One vector is turned by the same rotation once a tick. Each row is the vector after some number of ticks, and that number follows the row.
The counts run from 0 to 172.
[ 47  30  18  18 -31 -18 -13 -22 -13 -11 -17  -8  -7   0 -23 -13   6  -4
  28  15  23   5   2   8 -10  39  12  13  -4  10   2  -5  26   5  12 -20
  -5  -1  -1 -25  15  34  17   0  -7  -3  10  14 -19 -20 -16] | 167
[ 43  22  13  -5 -15  13   8  -4 -18   6  -5  10   7 -27 -20 -18 -15 -44
  22  24  -2  -6 -33   7  39  21   5  -1  25  16  17  10 -12  16   8 -24
 -19  -1  21   0 -21  -3  34   7  22  22  -9  -2   2  10 -10] | 130
[ 58  23   1   2  35 -10 -17 -17  -4 -39  -2  -4  -5 -18  11  10 -11 -19
  12  10   2 -22  -6  -6  -1  28  11  25   1  27  -7  26  -5  13  10 -20
  26 -39 -20   7  13   1   1  -9  12  -4  13  -7   6 -24  -6] | 45
[  9  28  29  20  19 -10  -2 -26  -7   9  -6 -19 -11  -6 -24 -13 -17 -27
 -15  10 -14 -11   0  -2   2  38  33  -3 -14  44  10   4 -17 -19 -26  21
  11 -35  22  -8 -19 -14   4  12   4   2  -1 -25  -3 -11  20] | 152
[ 30   5  20  31 -15  -1  12 -30  -6 -18  -2   3 -17   1 -51 -20   2  -2
  18  -8  15  -3   1   4   7  29   8   1  10  45   4  -1 -11 -17 -19  19
 -10   2 -14  -3 -44  27   6   1  11  -1 -12 -14 -24 -12  14] | 89
[ 31  14  37  10 -28  15   8 -35 -11  22 -17  16  16  -6 -36  -7 -17 -19
   6  12   1  17   7 -18   3  22  39 -23  10  39  -8   1  25  14   7 -13
  -1   2  -9 -10  -7  20  14   3  17 -12   4 -16  -9  -5  14] | 1
[ 48  -3  -9  -5  -3  -1 -18 -14   5 -32   3  -5   2   8  -1 -11 -29   8
  25 -10  -9  19 -10 -17  14  33   5  15  26  43 -23  34  -6   8  29  -3
  10 -24 -12  28   1  17   6 -14  20  -2   1 -13  -1  -8 -14] | 48
[ 30  38  -8  27 -16  -5 -13 -14 -20 -33  15 -15   4  -6  -6 -28  -4   3
  14   8 -26   9 -16  13   4  34 -23  -5  10  42  -5  14  -6   3  -5   3
  21 -26   5  17 -16   5  -5  23  15   3  12  -2  -9   6   0] | 15
[ 49 -23  19   7  20   9  -8   2  -5 -38  -5 -15  10  -9 -10 -41 -35  12
  12  14  -7  -3 -16  35  -8  38  28  16   5  20   3  20 -16   5  22  -6
  22 -14   3  -1 -13   5 -10  20   7  -3 -16   2  -7   0 -26] | 102
[ 34  25  28  -9 -36  -5  10 -22  -9 -18   7   5 -14   5 -19 -13   1  -6
  18  10  -5  13 -32 -12  30  41   5  -8  34  20  16   6  -6   0  46  10
 -11  -6  -1 -16  -7  -2  25 -19   5  -1 -24   9 -17   0  21] | 54
[ 29   6  10  15  32   8  28 -20   4 -19  -9  12  15  -3  -3 -22  -3 -47
  12 -25  -5 -13   9  -2 -24  43   0  11  20  44  -5  -4   1  11  -3   7
  -7 -31 -14  12 -34   6  10  -3  19   4   1  -2  -8 -29   1] | 122
[ 35  23  16  19  -4 -12 -12 -15 -12  -9  16 -15 -16  31 -18 -12  -9   7
  17  10 -17   1 -35  11 -12  30  45  25  17   7 -10   7 -16  -4  16 -11
  31 -24  -7  17   4  22  -4  -3  10  -4 -12 -11 -13 -18 -25] | 106
[ 45  17  -4  22  23  12  29  -8 -11 -20  -7  -4  23 -23 -19  10   1  -5
   4  15 -14  -5 -22  38  -8  10  10  -5  14  26  13  18 -38  -7 -21  -8
  37 -18 -12   9 -27   3  -9  14  -5 -20   4 -15  -7 -11  -4] | 10
[ 49   3   5 -34   2   8  18 -18  14 -21 -11 -14  32  -3 -43   5   4  13
  12   3  11  13  15 -17  22  14  11  -4  30  19 -11  28 -23   6  -8  11
   7 -28  -5 -29 -18  16  14 -23  -7   0  -2   1 -11   8 -13] | 83
[ 12  17  30 -16 -12 -12   1 -11  -4   4 -20 -13  -1  21 -25 -31  -7  -2
  12   8  -7  21 -15 -29  12  43  13  -1  24  31  10   4   1  16   8  -4
  -4 -26 -14 -47  36  -7  -4 -16  -5  14   1  11 -21  -9  -4] | 113
[ 43  19  14   7  -5   7  16 -22  -6  -1 -46  15  35 -24 -26 -13 -14 -16
  -9  19   9  12  15  -7  14  23   8 -23  -6  41  10  17  20  16  -1 -15
   5  -4 -12 -22  17   4   8   0   5 -10  29   5   3   2  25] | 3
[ 61  -8  20   3  28   9  -8   2 -16 -18 -14 -24  -3 -22 -17 -24 -23  -4
   7  26  -1 -13  -5  30  19  43  32  -1  -5   0 -17  -8  -9  15  23   6
   4 -25  -5   0   6 -22  -3  -1  -8   4 -21   3   1  -1  -8] | 100
[ 25   0  24 -17 -15  11  -6 -35  -7 -26 -15  -1  27 -13 -14  -7 -24  -4
  18  18  15  -9   7   8   7  23  35   1   8  30  -5  19 -10   1  10 -18
  34 -12  19   0  11  30   1   8  28 -13 -11 -11  18   8 -13] | 136
[ 40  18  20  -4 -13 -17 -16 -19 -21 -17 -17 -11   7 -36  -3  -7 -16 -32
  27  34  12   2 -13  22  21   8  21   0  10  37  40  19  -7   7   9 -27
   7   5  19  -7   9  -2  21  18   0  12   0 -14   9  -4  -3] | 132
[ 40  29  14  12 -19 -15 -32 -22 -18 -13  19  -6  -7  20 -22 -20 -12  18
  22  -5 -21  12 -36   5  -4  18  20  18   5   8  -7   2  -1   4  33 -14
  38 -25 -16   8  16  12   5   5  16 -11  -3  -3 -17 -12 -19] | 107
[ 22  32  23   2 -15   3 -12 -21 -24  10  17  -5   8 -19 -15   3 -18 -29
  13   2 -10  -4  -3 -29   2  36  25  -2   9  29   5  11   2   8 -27 -30
  23 -46  23 -19 -16  19  23  16  20   3   7 -19  -4  14 -13] | 76
[ 25  36  29  15  -9  -5  -7  -9 -11 -19  23  11  -6  19 -18 -31 -16   2
  13  -3 -17  15 -26 -21  -4  26   1   7  25  13  19   2  21   9  21 -23
  24 -42 -19 -15   0  13  14  -4   4   3  21  17 -27   3  -6] | 109
[ 40  29  -1   7  -1   0   6  -3   2   7 -12  -7   5   5   4 -16 -12 -42
  25  17 -25  20 -19  16 -12   0  -3  12  35  43   1   1  -4  12  13  -7
 -38  -5   7  17 -17  -8  19  11  20  16  14 -21   0 -21 -17] | 127
[ 40   8  17 -19   8 -13  22 -26  13 -29 -20 -20   5   6 -38   9   9   5
   9  18  17  17  -5   7  -9  -7  19  11  29  28  21  26 -21  -6  -2  17
   6  -7 -17 -16 -35   3   4 -10 -10   3  10 -13 -24 -26  -2] | 85
[ 18  24  23 -13 -23  -6 -21 -25 -23  15   4 -18  10 -15 -23  -5 -14 -14
  11   7  -5  -1   8 -27  15  18  27  -1  -2  41  10  31  -3  12 -30 -26
  34 -34  15  -8  -4  15  16  15  13   2   6 -21   0   4 -13] | 77
[ 26 -12  47 -14   2 -20   7 -31   2 -38 -21 -23  -1  22 -34 -21  -9   2
  11  11  16  -7  19  17 -18  18  31  14   7  21  11   1  -2   7  10  24
  15 -13   1 -16 -10   1  -7  10  -2  20  -5   5 -17 -27 -13] | 26
[ 37  21  29  20  14  -1   4 -13 -12  24  -1   8   1   4 -32 -34 -16 -22
  18 -12 -14  24 -17   7  -5  20   3   5  19  31   9 -30  22   6  -1 -12
 -41 -15 -36  -8 -11   4  11   2  -1  16  10 -10 -17   4   5] | 34
[ 12  27  29  10 -11   3  26 -19  -4  -3   8 -15  -7  19 -47  -3  -3   4
  13  17  -7  34 -21   9  15  49   6  -2  29  28   4 -19 -34 -20  -6  20
 -16 -18  -1 -23   3 -11  -4  -3 -19  -4  -9  -6  -4   0  15] | 147
[ 28  -5  40 -21   4  -3   7 -20  -6 -33 -25 -32  -6  19 -35 -18   0  -6
   0  19  27 -13  20   6  13  34  31   8   4   6  13   6  -8  15   8  21
  16 -28   0 -24   0  -1   4  -6  -4  35 -10  11 -14 -20 -15] | 25
[ 33   3  31   0 -10  16  20 -22  -9 -30  10   3  16  11 -49  -1 -17  16
   8   4  -3  31  -1 -17  27  22   4  -6  26  21 -13  -3 -10  16  19   1
  17 -35 -36  14  -4   7   9   0   0  -1  11   8   9   4  17] | 142
[ 58  13   3 -17  25   1   3   7   2  -4 -19 -32   7  17 -35 -15 -10 -15
  -7  15 -14  12   4   6   4  23  33  14   2  -8 -21  27 -12   5   6   8
  -9 -24   0  11 -20 -20  36  -5  -3  23  11   0  -1 -16 -30] | 159
[ 46  23  10  14 -27 -27 -22 -30 -18 -11 -17 -10  -5  -1 -36 -29  13  -6
  31  16  17  16  -7  11   3  29  23   6 -14   9  16  15   8  -6  11 -25
   8  12   4 -11  12  26  18  -2  -7   4  -1   0 -22 -24 -21] | 166
[ 55  28  19   3   5 -13  12 -39  -8 -27   3 -17   0  -4 -29  10  25   7
  30  -4   9   0   1  15   4  20   6  -7  23  19   0 -13  -5  -4   6  22
 -13 -14 -25  -5 -33   7  10 -16 -18   1 -12  -4 -20 -16  12] | 87
[ 36  34  26  21 -25  -6 -11 -24 -11   0  -8   4  -4  -8 -12 -14  -9  -1
  23  26  15   0  -5  -5 -27  39  26  -2  11  24  -3 -11  32   7   7 -23
  -4  -3   5 -33  -1  38   1   2   3 -10  11  11 -26  -7 -20] | 168
[ 19  30  17   8  -3 -23 -21 -19 -11  10  -7  -9   7  19 -17 -33  -3   6
  10  -4 -20  20 -24 -27  19  21  19  -9  15  41  27  19   9  -4   8 -18
  17 -28 -22 -10  18  18   6 -27   4  18   3  -2 -22   9  -4] | 111
[ 52  16  20  -3   6 -19  10 -37   4 -30  -7 -21   1   0 -32  20  25   7
  23   2  15  12   3  16  -9  -8  12  -3  19  30  12   3 -16 -13   3  17
   0  -9 -26 -13 -30   2   3 -12 -17   0   3 -10 -24 -24  13] | 86
[ 47  11   3  15  11 -11  -8  -9  -2  22 -22   8  14 -11 -40 -44 -10 -18
  23 -11 -13  19 -14  13  28  27  -9  -1   1  33  25  -1   2  -7 -11 -13
 -29  -1 -18 -20   8   6  11  -3   2   6  -9 -14  -2  18  -3] | 36
[ 48 -11  14   5  12  21  27 -24  -3   9 -39 -16  37 -18 -16  -5  -9  -3
   7  29  -4  23   4  10  -3  21  27 -16   8  43 -18  -1 -28   9   4   4
   7   0 -11 -13  13  -2 -15  -1 -15 -17 -14 -21   0 -11  10] | 6
[ 34   8  22   7   8   6   1  -3  -1 -17 -14  -9   4  -4 -18 -24 -35 -18
 -22   3 -11  -2  31  -1  -8  50   6  15 -19  27 -22  11  11  18  -9  24
  -2 -43  16  -6 -11 -26  13  26  14   3  22   5   0 -14   5] | 155
[ 69  11  15  -1   3 -13 -11 -15   4 -19   6 -20  19 -13 -16 -25  -1  -1
  35  -3  -7  16  -6  27  -7   9  17   1  -5  -5  11  13  12   1  28  -9
   0 -14  -3  -5 -36  -4  36   6 -11   2  -2   4 -18 -10 -26] | 162
[ 51   3  19  -6  14  21  -5   5  -6  -7   0  15  -1 -29 -17  -9 -23 -28
   9   0   1 -31 -23   0   6  49  22  20   7  12  -8   8 -12  14  -8 -19
   7 -33  13 -24  -5   1 -11  -1  21 -25 -17 -15   1   0 -15] | 42
[  6  18  39  10  -4  -4  23 -34 -10  -6 -34  -7  -5  14 -15 -10 -10 -30
  -5  22   7 -15   9  -5  -3  52  35 -10  12  37   1  -7  -5   2  20  15
   1 -13  17  -8  20   3   1 -11  11   6 -16   6   1 -25  22] | 59
[ 40   1   7  -3  16   9 -11 -12  -8 -27  10  -9  -6  -3  10  -5 -23  -2
  26   0 -12   7 -10 -17  -6  41  24  28  25  37 -31  26  -6  13  19 -10
   7 -35 -17  22 -10  17  -1 -18  10   4  -2 -18  -3 -19 -11] | 47
[ 36   4  14  -6  22 -14  22 -38   6 -24 -24   5  16   5 -18  -4  13 -33
   3 -19   8 -17   8  14 -19  26   1   8  -5  32   6   6  -5   8   4  21
  13 -23 -18 -10   7 -23   7   3  10 -18 -12  -6  -8 -48  12] | 120
